In the rows, 128 means zero.
Families of rows that turns and mirrors carry onto each other, the same ones carrying the whole set onto itself: the rest of each named row's family, in list order
4 families of 8 rows
vugiz: [108 140  99 126 107 128 146 160 127 128 141 152]
duk: [160 149 107 132 139 123 123 147 118 136 138 157]
fifo: [133 167 105 151 124 137 153 141 136 121 115 162]
kati: [127 175 124 129 120 121 143 127 136 124 162 156]
zoril: [154 162 125 121 138 111 145 113 137 118 127 129]
kepap: [135 157 108 145 127 136 160 140 123 121 107 154]
varit: [124 168 129 122 125 129 146 131 137 125 153 167]
nup: [136 152 110 105 120 105 118 140 147 128 156 134]
Rim: [160 174 120 121 135 119 149 124 149 116 131 139]
Fam: [118 160 125 111 114 117 150 131 157 109 119 140]
Derog: [121 151 121 114 102 125 152 138 144 105 113 136]
gipe: [116 148  94 128 108 131 133 167 133 129 136 158]
fidez: [106 143  93 116 112 126 138 160 124 122 130 150]
roko: [153 150  93 139 131 124 128 148 112 138 145 148]
zerem: [148 157  96 135 145 115 127 141 126 144 151 150]
dav: [150 142 103 127 129 115 136 153 135 110 101 128]
letod: [132 153 104  95 117 104 137 142 135 120 156 133]
far: [137 142 112  99 124 103 125 139 132 127 147 125]
kani: [110 135  97 129 111 122 129 155 119 133 132 146]
Vomo: [163 166 125 133 134 115 139 120 146 127 134 139]
vem: [161 169 119 122 139 112 131 120 142 121 123 135]
Nokik: [109 161 111 117 108 119 155 132 151 113 125 129]
safit: [140 168 113 150 133 141 150 147 127 128 117 156]
Tusar: [152 152 100 132 130 110 124 151 118 145 148 150]
galed: [137 157 116 155 130 137 142 137 135 129 107 155]
motaz: [144 134  95 121 127 119 135 153 134 124 102 131]
dodit: [146 141  89 128 121 111 130 150 133 123 110 120]
Vakiz: [141 137  96 120 142 108 135 145 142 115 109 128]
Butan: [130 173 122 129 106 133 143 135 128 133 156 160]
luzib: [118 157 119 117 117 131 154 129 151 103 115 137]
Vazop: [131 142 106  99 114 100 128 132 141 120 147 132]
beki: [121 167 116 122 118 125 142 126 134 138 162 159]

Same family as fifo: Fam, fidez, roko, dav, far, Vomo, beki
Same family as varit: zoril, Derog, gipe, zerem, letod, galed, dodit

Families of rows that turns and mirrors carry onto each other, the same ones carrying the whole set onto itself: the rest of each named row's family, in list order
6 families of 5 rows
kot: [127 119 129 118 127 153  87 142 132 123 170  82 142 117 119 111 106 102]
tig: [143 129 131  98 100 153 102 110 141 116 147  71 127 137 114 135 113 108]
puvu: [ 98 155 125 131 136 158 128 128 134 111 129  99 146 127 114 110 106 115]
dar: [129 113 146 131  87 149 140 114 151 121 135  90 121 143 107 119 124 108]
Lin: [101 113 131 146 132 124 119 133 151 119 159 109 119 141 106 129 117 121]
zazaz: [125 136 137 120 124 153  91 124 139 127 171  84 147 116 124  89 102 106]
levem: [112 147 130 139 116 156 116 138 129 116 115 106 141 131 124 109  96 127]
Kodel: [128 127 145 131 126 147  89 151 131 133 156  88 134 117 130  99  99 105]
Vego: [106 122 116 136 130 129 115 126 146 110 146 112 135 153 113 139 116 131]
rop: [142 143 142 103 109 143  92 119 138 125 139  72 113 135 123 132  99 113]
potef: [ 99 128 135 141 141 122 131 123 154 121 152 109 128 150 117 124 123 116]
lasan: [132 144 143  98 124 142 107 108 146 124 157  66 117 131 115 129 113  96]
felit: [132 120 145 127  96 133 128  97 162 126 152  97 133 156 123 109 126 118]
rina: [139 151 142 106 122 151 101 122 136 130 153  65 117 118 125 125  96 108]
dis: [141 114 156 132  90 136 124 122 150 132 133  94 121 151 129 115 120 112]
Rute: [119 127 140 141 127 117 131 120 155 130 149 103 113 153 126 135 116 128]
zama: [111 131 118 135 117 167 118 139 128 109 132 103 157 126 116 107 106 119]
Lanu: [128 134 135 104 115 142  99 114 144 117 158  70 107 128 102 139 106 107]
Zubab: [119 134 144 123 133 158 109 138 135 129 162  79 142 112 122  94 110  90]
Paz: [104 132 126 141 129 124 118 111 156 118 154 116 138 153 120 116 114 134]
Dupud: [121 116 143 132 117 159 106 144 135 127 164  83 133 108 111  97 108  96]
dovu: [101 146 120 132 118 163 122 129 131 105 127  97 135 122 101 119  99 122]
Bek: [112 127 134 142 130 117 110 132 148 123 141 112 119 154 124 133 109 131]
bon: [129 124 151 123 103 140 144 105 156 126 139  87 125 151 119 118 132 101]
bor: [117 138 138 139 137 154 109 149 131 132 155  90 139 110 130  99  97 111]
Nise: [105 150 122 134 124 158 113 120 137 113 140 106 156 127 120  95  99 127]
resuz: [135  99 141 130  96 136 127 119 153 124 150  97 132 154 120 123 132 111]
karu: [106 148 128 147 126 149 137 131 137 119 124 107 137 134 124 117 101 132]
Kapo: [140 141 139 100 106 143  98  96 151 123 161  73 127 136 120 117 108 112]
Feval: [147 124 156 123  96 141 132 113 151 137 145  78 116 140 130 119 119 107]

Same family as Kapo: zazaz, felit, Paz, Nise
Same family as Vego: kot, tig, zama, resuz
Same family as Lin: dar, Lanu, Dupud, dovu

Families of rows that turns and mirrors carry onto each other, the same ones carrying the whole set onto itself: the rest of each named row's family, in list order
4 families of 8 rows
sas: [122 126 121 136 117 104 151 118  97 110 111 130 137 131 102 126  89 148
 130 112 117]
bivu: [137 120 125 107 148 151 141 135 117  89 128 129 128 110 125 129 115 134
 122 147 127]
Nabir: [138 118 121 138 154 121 134 126 126 143 129 145 156 110 129 127  91 137
 104 145 148]
Zupet: [118 153 142 128 145 114 168 137 119 130 126 117 128 122 143 115 134 126
 127 138 112]
Diler: [124 120 135 125 128 129 141 132 127 115 127 136 162 102 127 137 109 144
 126 170 141]
risa: [123 138 103 128 106 108 152 112 124 118 116 120 138 149 122 121 115 138
 124 135 105]
zeda: [130 127 116 137 120 113 155 129 108 118 103 126 150 133 105 121  86 145
 135 113 110]
gozi: [141 129 121 138 107  96 140 119 121 111 105 142 133 126 105 133  94 144
 120 113 113]
Vilo: [122 149 150 136 144 102 151 111 125 125 115 149 105 109 124 122 110 137
 116 119 117]
pamag: [122 127 132 140 139 130 142 132 133 123 119 134 165 112 129 133 106 136
 137 169 138]
Rodud: [144 133 105 126 103  96 144 136 130 113 114 129 138 138 118 131 124 145
 113 136 109]
numef: [138 134 109 131 113 107 159 143 115 112 117 107 156 143 120 126 117 135
 132 132 108]
tuva: [153 114 112 120 157 143 128 134 114 124 126 141 133 115 128 120  96 127
 101 122 134]
tef: [143 128 132 128 144 123 140 124 137 120 138 133 165 106 136 141 104 128
 112 157 145]
kidot: [113 139 139 123 129 109 167 132 119 129 131 117 121 118 140 114 143 133
 121 144 112]
Pepa: [157 124 123 110 146 145 134 132 126 100 134 129 142 111 136 135 109 117
 110 133 131]
suf: [112 146 139 131 134 102 154 103 117 129 116 133 123 119 139 112 119 131
 125 103 119]
dap: [159 128 117 129 151 121 116 136 111 114 118 137 113 114 118 122 111 131
  97 118 129]
vofe: [149 121 119 132 163 136 126 143 102 113 116 116 131 113 124 112 112 124
 119 112 130]
tebeb: [132 116 130 158 151 109 135 134 121 142 119 123 162 106 125 121 105 134
 126 143 146]
lared: [142 117 128 156 139  98 128 128 134 143 122 144 138 105 120 131 106 137
 105 147 141]
lusuk: [147 109 121 133 161 128 128 139  96 115 130 123 120 111 119 119 109 126
 109 119 136]
siz: [140 132 120 114 151 157 134 142 114  94 116 127 133 119 128 124 112 127
 131 139 122]
Tos: [134 109 131 152 141 107 129 136 107 142 129 130 153 103 121 126 103 136
 113 142 150]
tukoz: [135 125 134 134 130 111 140 125 151 116 122 150 148 104 128 143 113 142
 120 164 137]
mapi: [105 133 151 137 136 113 161 115 105 132 118 141 114 110 124 115 105 136
 129 117 117]
nutib: [109 155 129 122 125 117 154 110 122 132 121 128 120 131 142 111 130 131
 119 136 108]
famon: [130 131 108 122 110 101 157 135 110 107 124 107 144 139 118 124 127 145
 122 138 111]
Bobu: [110 147 149 135 152 120 165 123 112 136 112 135 123 112 128 109 104 136
 131 119 114]
leva: [125 152 134 125 140 101 156 128 134 126 124 136 109 120 138 120 140 137
 108 143 113]
netam: [152 136 123 106 142 135 128 135 128  87 117 144 122 112 127 135 119 136
 111 135 125]
sizuz: [126 129 113 137 116  94 152 104 119 115 111 125 142 136 120 122 105 137
 130 103 116]

Same family as tebeb: Zupet, zeda, pamag, numef, vofe, siz, Bobu
Same family as Diler: sas, bivu, kidot, lusuk, Tos, mapi, famon
Same family as leva: gozi, Vilo, Rodud, dap, lared, tukoz, netam

Families of rows that turns and mirrors carry onto each other, the same ones carrying the whole set onto itself: the rest of each named row's family, in list order
4 families of 8 rows
mome: [103 144 133 117 150 124 151 129 149 127 113]
Dimu: [136 115 131 102 108 103 140 139 125 133 105]
vizal: [109 108 117  94 142 112 132 134 130 123 134]
kogap: [117 117 121 103 147  97 130 131 131 106 126]
Neze: [118 111 121  92 146 114 131 140 139 130 139]
vigek: [147 116 121 125 115 112 116 141 118 121 124]
Zaze: [131 113 132 105 115 109 145 133 126 141  98]
gemul: [111 140 130 136 145 125 135 123 145 127 149]
Pavo: [111 116 119 130 131 104 156 116 115 113 122]
Pak: [112 131 126 116 139 134 163 127 143 145 110]
Logun: [120 131 140 137 140 125 115 140 148 114 141]
Vabug: [109 120 113  94 141 113 134 126 151 115 131]
Bovop: [116 131 137 114 146 112 154 118 137 149 106]
diru: [135 118 124 117 100 115 118 143 136 114 135]
nobak: [ 96 118 133 123 125 103 138 124 113 116 125]
sazo: [130 131 114 105 125 111 151 131 119 135  97]
motal: [135 111 126 128 114 106 113 127 136 108 134]
Disut: [128 144 140 145 107 115 144 123 132 132 116]
detel: [151 137 129 114 128 125 137 138 157 145 128]
mase: [131 113 112 101 114 116 132 124 124 140 104]
guzuv: [114 126 136 143 128 111 151 136 114 109 119]
noni: [116 129 138 143 140 123 144 131 156 112 141]
buk: [111 131 134 122 153 118 157 115 139 144 116]
rok: [102 120 133 135 119 105 138 118 114 115 121]
kise: [138 142 141 146 110 120 143 125 144 135 116]
rumoz: [131 124 124 124 107 116 120 145 134 112 147]
dozir: [133 144 135 139 118 139 138 139 135 142 112]
masek: [115 136 126 134 138 124 131 126 148 116 154]
tafan: [144 129 125 104 134 127 137 141 160 142 129]
Movi: [136 135 119  99 138 125 116 133 152 139 119]
bodo: [138 121 138 150 113 126 142 129 127 138 113]
boti: [137 124 133 114 123 135 121 138 164 140 123]

Same family as rok: vizal, Zaze, diru, buk, kise, masek, tafan
Same family as Disut: Dimu, Neze, gemul, Bovop, nobak, detel, rumoz

